(in the rows, 128 means zero)
A: several groups of rows, each row roughly a mix of its group's hidden directions
A (132 x 10)
[[124 155 113 157 169 132 102 116 160 131]
 [118 142  98  95 146 160 161 150 138 137]
 [145 159 103  99 105 148 163 142 137 138]
 [123 118 148 154 175 131 135 145  96 152]
 [116 150 120 164 166 147 106 119 121  98]
 [ 96 110 116 132 173 144 145 106 107 147]
 [107 142  79 142 135  95 150 107 133 130]
 [125 154  87 117 130 133 149  80 122 132]
 [105 160 109  89 155 138 147 150 142 128]
 [112 167 141 118 131 138 167 103 140  98]
 [174 115 134 129 115  89  99 141 143 117]
 [157 168  99 154 152 150 131 132 135 146]
 [141 106 137  86 121 140 160 137  90 132]
 [113 164 144 177 125 123 114 138 156 129]
 [119 103 164 142 168 120  93 142 132 126]
 [139 105  94  91 160 150 140 119 118 147]
 [143 163 138 141 154 126 164 142  90 133]
 [121  74 125 118 109 127  97 112 154 127]
 [135  85 146 137  92 109 115 124 101 149]
 [157  92 168 105  98 122 133 121 131 125]
 [106 142  88 153 141  85 144 126 137 120]
 [ 96 164 121  89 116 134 154 147 120 117]
 [109 109  84 130 143  93 139 109 120 153]
 [127 121 130 160 181 123  93 122 136 137]
 [136 164  82 123 119 161 135 142 112 141]
 [157 170 133 109 128 160  97 110 134 126]
 [112 189 131 118 142 120 151 130 105 130]
 [149 166 141 165 105 130 127 133 160 110]
 [125 109 136 153 180 119  94 120 144 133]
 [134 126 144 182 113 160 125 106 119 112]
 [140 179 109 127 133 143 162 137 102 132]
 [158 110 151 173 110 107 114 105 123 135]
 [ 88 140 176 133 127 123 147 133 156 117]
 [146 109 126  85 140 144 163 145 100 136]
 [142  90  88 156 129 121 120 117 100 144]
 [111 147 100  86 123 145 137 159 110 149]
 [133 124 123 143 152 171 116 154  88 143]
 [109 126 136 164 137  88 102 108 139 101]
 [114 143 141 127 146 149 155 165 116 170]
 [ 96 124 174 110 133 110 143 154 152 124]
 [140 140 174 145 133 150 109 157 138  99]
 [167 129 133 111 130 111  77 147 140 139]
 [ 75 154 139  97 114 125 133 149 121 130]
 [129 142  81 115 162 124 105 153 116 145]
 [100 166 112 114 175 134 118 145 135 126]
 [ 91 122 110 162 129 150 165 126 106 121]
 [171 151 120 106 127 118  83 136 143 132]
 [125 126 152  99 147 127 147 164  94 155]
 [143 169 113 154 167 142 127 122 154 121]
 [114 100  91 126  95 127 104  99 138 147]
 [125  85 154 140 129 103  99 128 162 119]
 [156 146  88 114 109 154 162 119 115 129]
 [106 128 137 108 187 140 119 149 116 139]
 [119  80 146 138  85 108 125 114 138 127]
 [147 102 143 171 160 109 109 111 130 139]
 [147 108 169 130 170 119 121 140 101 119]
 [144 132 153 113  84 155 155 125 104 112]
 [ 98 128 155 178 138 140 136 147 132 106]
 [134 157 144 128 176 136 118 154  97 126]
 [101 156  91 121  95 132 129 114 160 136]
 [157 115  94 143  79 104 123 128 129 128]
 [124 166 120 150 129 164 102 107 149 150]
 [155 175 133 124 146 159 123 148 146 145]
 [ 96  96 160 149 114  98 105 129 143 133]
 [164 148 138 107 140 125  78 143 141 132]
 [128 150 108 108  81 149 149 103 134 110]
 [153 117 132  97 154 139 148 105  86 138]
 [106 136 151 144 136  99 100 132 173 113]
 [ 95 113 169 139 169 112 120 118 132 135]
 [134 124  98 143 137 134 120  99 163  84]
 [130 117 150 181 103 156 119 141 121 112]
 [140 147 109 157 126 114 101 133 179 123]
 [140 103 111 113 108 128 156  88 162 121]
 [ 87 153 169 134 131 148 147 115 148 120]
 [136 158 118 128 178 163 126 143 109 132]
 [137 170 140 128 153 117 159 139  90 129]
 [118 136 165 158 125 105 146 135 124  84]
 [ 87 119 161 124  92 108 121 130 101 122]
 [112 149 117 158 113 169 118  90 143 135]
 [ 96 123 157 120  90 103 129 129  94 116]
 [170 151 138  92 124 122  94 119 146 129]
 [137 121 154 172 143 116 108 101 153 106]
 [101 140 119  82  96 144 148 150 116 122]
 [138 150 102  91 142 134 158 149 145 157]
 [ 73 157 130 105 137 134 123 146 113 111]
 [ 87 156 128 146 140 112 161 136 146 102]
 [117 175  98 124  91 116 137 128 151 128]
 [137 139  99 109 172 150 135 135 165 127]
 [151 103 144 107  78 110 148 122 141 140]
 [139 122 118 103 135 122 161  84 162 114]
 [108 157 107 100 164 147 144 141 151 112]
 [127 154 122 104 141 172 109 135 125 168]
 [135 125 151 127  83 150 165 121 104 112]
 [141  97 135  84 100 115 137 127 162 132]
 [133 144 110 153 115 114  93 125 175 114]
 [150  91 107 120 115 157 154 113 100 143]
 [114 101  86 130 141 100 133 106 113 158]
 [158 126  93 123  88 150 154 129 106 133]
 [106 154 116  85 153 135 148 146 156 126]
 [127 156 108  91  98 150 161 144 131 129]
 [ 95  85 126 116 134  91 116 117 105 119]
 [154 165 116 122 121 170 126 143 154 148]
 [ 99 104 122 160 149 116 140 172 115 119]
 [168 119 148 134 143 127 163 134  87 122]
 [127  90 104  98 152 129 141 114 101 153]
 [161 101 149 128  98  91 123 117 136 153]
 [168 118 109 112 122 103  87 148 131 143]
 [ 99  97 167 155 106 134 131 154 133 134]
 [ 87 132 148  87  96 113 136 138 122 119]
 [ 86  90 123 124 135 133 154 115  97 141]
 [103 151 128  92  88 133 146 135 116 100]
 [ 92 122 122 141 127 147 180 108 111 120]
 [125  74 115 122 119 151 142  94 130 144]
 [122  95 176 147 133  93 126 124 141 117]
 [122 126 134 151 155 162 118 154  87 145]
 [103 107 158 157 133 106  92 117 104 120]
 [117  97 137 134 131  91 149 133 123  80]
 [114  98 129 144 134  91 143 122 130  80]
 [128 144  77 114 161 134 117 150 109 138]
 [132 143 128 138 130 146  97 172  87 133]
 [125 113 115 108  85  95 134 102 159 125]
 [153 141 119 106 163 126  82 151 129 139]
 [125  73 159 130 114 110 119 110 144 118]
 [119 125 130 161 131  87  99 105 143  99]
 [107  92 132 122 156  86 128 122 110 102]
 [130 115 153 171 143 120 118  99 145  95]
 [109 137 127 183 137 127 129  89 139 117]
 [131 138 141 172 103 165 133 103 122 109]
 [138 136  97 133 107 157 109 100 143 168]
 [107  79  99  98 129 116 118 115 113 140]
 [113  80 150 117  97 108 119 128 102 136]
 [135 166  94 114  90 129 160 117 130 127]]
the four rows of each list that fit no group, in list order (the others fit one group, some only roughly)
    Q_42: [133 137 152 124 161 143 135 136  72 137]
    Q_341: [117 122  98 141 178 109 119 112 134 158]
    Q_164: [162 154 119 115  88 138 150 102 122 148]
    Q_858: [138 137 104  88 113 135 165 116 155 152]
    Q_564: [107 144 131 139 148  98  78 143 148 135]
    Q_126: [ 88 168 138 103 140 110 130 153 111 134]
    Q_440: [130 143 170 152 118 154  89 134 146 123]
    Q_872: [131 114  97 158 139  95 116 131  94 156]
    Q_671: [ 95 115 122 150 120  89 100 131 152 105]
    Q_914: [135  90 104  87  96 121 144 135 117 119]
    Q_435: [110 108 102 118 122  92 130 107  88 149]
  Q_164 Q_858 Q_872 Q_435
    Q_317: [135 133 100  90 115 142 165 115 154 150]
    Q_895: [ 78 150  91 139 139 144 134 113 129 114]
    Q_153: [ 85  94 110 150 119 110 127 111 122 156]
    Q_144: [122 101  83 159 140 101 119 129 114 149]
    Q_520: [120 134 137 182 106 111 139 112 146 101]
    Q_347: [151 114 129 117 121 160 174 102 104 125]
    Q_491: [131 158  82 104 129 167 121 124 139 124]
    Q_624: [108 119 108 148 168 114 101 102 125 156]
    Q_839: [150 144 110 109  75 134 128 138  99 135]
    Q_299: [142 168 140 166 113 138 102 149 119 107]
    Q_733: [141 146  87 132 124 146 135  79 111 127]
    Q_530: [121  83 126 155 100 143 102 104 140 140]
  Q_317 Q_895 Q_299 Q_530
    Q_532: [111 151 117 151 160 132 138  98 160 101]
    Q_256: [167 150 115 127 138 161 130 156  95 117]
    Q_309: [105  78 144 141 155 142 107 126 136 149]
    Q_568: [172 109 154 135  96 146 155 116 124 140]
    Q_212: [104 109 105 150 169 120 130 103 123 159]
    Q_828: [100 157  93 162 144 151 145 128 113 120]
    Q_287: [145 188 117 107 118 121 144 132 125 106]
    Q_726: [141 177 117 129 103 100 139 143 153 113]
    Q_493: [107  86 157 128 151  98 112 127 130 154]
    Q_703: [108  85 108 115 155 105 109 143 104 120]
    Q_104: [ 98 142 100 104 147 113 144 157 162 131]
    Q_53: [126 141  95  82 141 117 149  98 121 146]
    Q_107: [142  88 138 121  96 142 136  90 112 148]
  Q_532 Q_568 Q_703 Q_104
